[149 124 133 135 134 153] → 153, 124

[[137 150 126 129]
 [137 128 127 128]
 [108 126 129 129]] → 150, 108

[130 111 129 152 118 121 129] → 152, 111

[112 153 114 114 129 134] → 153, 112

[107 148 142 133 121] → 148, 107

[[126 129 128 157 109 130 119]
 [129 117 132 118 120 137 140]
 [125 126 150 122 126 137 122]] → 157, 109

[[147 128 130 129 127 115]
 [132 128 129 127 128 112]
 [152 127 129 129 129 131]] → 152, 112

[[124 118 115 113 129 157]
 [141 131 138 117 128 135]
 [128 114 120 110 124 145]] → 157, 110

[131 123 152 135 156] → 156, 123
---
Q: [137 117 100 119 121 135]
A: 137, 135

Q:
[[123 129 131 130 127]
 [155 131 129 133 127]
 [116 135 127 129 132]]
A: 123, 132

Q:
[[129 128 130 129 128]
 [105 131 128 140 127]]
A: 129, 127

Q: [117 133 144 156]
A: 117, 156

Q: [144 146 116  99 132]
A: 144, 132

Q: [152 150 140 135]
A: 152, 135

Q:
[[110 118 104 120 118 104]
 [110 102 101 126 142 106]]
A: 110, 106

Q: [123 128 121 138 153 133]
A: 123, 133
---
[[134 127 129 131 112 123 135]
 [117 137 130 125 123 126 124]
 [128 133 142 135 135 129 152]] -> 142

[[132 113 144 135]
 [132 147  99 117]
 [136 111 115 155]] -> 115

[[123 104 126 147 144 125 136]
 [136 119 121 130 140 142 147]
 [102 119 130 146 108 131 134]] -> 130

[[104 127 109 114]
 [133 138 144 101]
 [133 142 144 103]] -> 144

[[119 122 113 153]
 [138 129 129 124]
 [149 117 131 118]] -> 131

[[111 108 102 113 107]
 [117 120 134 116 119]
 [125 128 115 121 125]] -> 115

[[132 150 134 138 113]
 [130 115 117  99 127]
 [128 115 120 123 147]] -> 120

[[106 129 124 124]
 [141 116 134 130]
 [103 136 126 128]] -> 126

[[150 131 124 118 131]
 [118 131 142 139 143]
 [123 136 131 141 110]] -> 131

[[120 135 136 139 148 124 116]
 [122 123 157 149 129 124 151]
 [128 121 141 114 134 141 122]] -> 141
---
[[136 138 140 135 137 134 133]
 [134 130 136 133 135 141 134]
 [134 135 140 135 135 134 151]] | 135

[[144 119 147 151 109 141]
 [128 153 124 112 117 107]
 [138 127 137 133 114 147]] | 133

[[132 154 144 116 123 144 132]
 [132 111 114 113 141 128 106]
 [118 114 111 115 157 123 113]] | 157

[[128 138 123 117 126 112]
 [124 107 110 113 117 153]
 [119 127 132 124 135 131]] | 124

[[117 139 130 126 139 124 126]
 [131 109 126 152 106 146 130]
 [135 124 137 139 111 115 131]] | 111

[[141 126 136 105 151]
 [116 121 108 123 116]
 [118 135 124 114 111]] | 124
---
[[125 126 154 147]
 [144 127 111 106]
 [123 129 153 146]] value 154, 106

[[111 136 125 117]
 [120 147 132 106]] value 147, 106

[151 140 144 142 148 137 128] value 151, 128

[118 154 148 133] value 154, 118

[142 149 134 130 133] value 149, 130

[137 134 101 132 138 105 133] value 138, 101

[[112 133 136 129 141]
 [104 135 155 124 130]] value 155, 104
---
[[135 149 115 113 102 128 136]
 [131 125 136 119 124 118 132]
 [133 130 115 150 131 128 127]]
131

[[121 122 129 121 127 126]
 [149 147 146 130 116 142]]
130

[103 100 101 143 153 146 140]
153

[125 155 129 153 134 154]
153

[[134 115 142 111 146 126]
 [133 128 138 131 100 110]]
131

[[107 121 128 139 142 140 129]
 [112 110 105 149 107 119 146]
 [127 113 108 104 133 150 145]]
133
---
(105, 125, 108, 122, 117) -> 117
(122, 132, 150, 111) -> 111
(124, 113, 104, 119) -> 119
(142, 142, 104, 137, 127, 118, 128) -> 128
(126, 154, 110, 105, 139, 131, 143) -> 143
(151, 125, 139, 137, 141, 145) -> 145
---
[119 138 103 149 136] -> 149
[108 124 100 151] -> 100
[158  99 129 113 154 112 151] -> 112
[133 151 144 138 127] -> 138
[125 151 117 116 135 105] -> 135
[137 122 126 105 125 117 127] -> 117
[144 127 131 104 122] -> 104
---
[[132 137 140 122 135 140 146]
 [127 154 133 131 150 137 143]
 [124 127 139 130 115 121 136]] >> 132

[[146 146 119 133 137 119]
 [150 138 112 130 128 127]
 [150 135 110 128 140 130]] >> 146

[[148 141 142  99]
 [138 151  98 115]
 [115 144  99 154]] >> 148

[[134 119 141 125]
 [125 133 126 126]
 [119 151 122 130]] >> 134

[[125 126 131 124]
 [125 123 125 126]
 [123 111 102 135]] >> 125

[[134 127 120 126 142 131]
 [ 99 145 123 122 134 141]
 [129 136 139 129 145 111]] >> 134
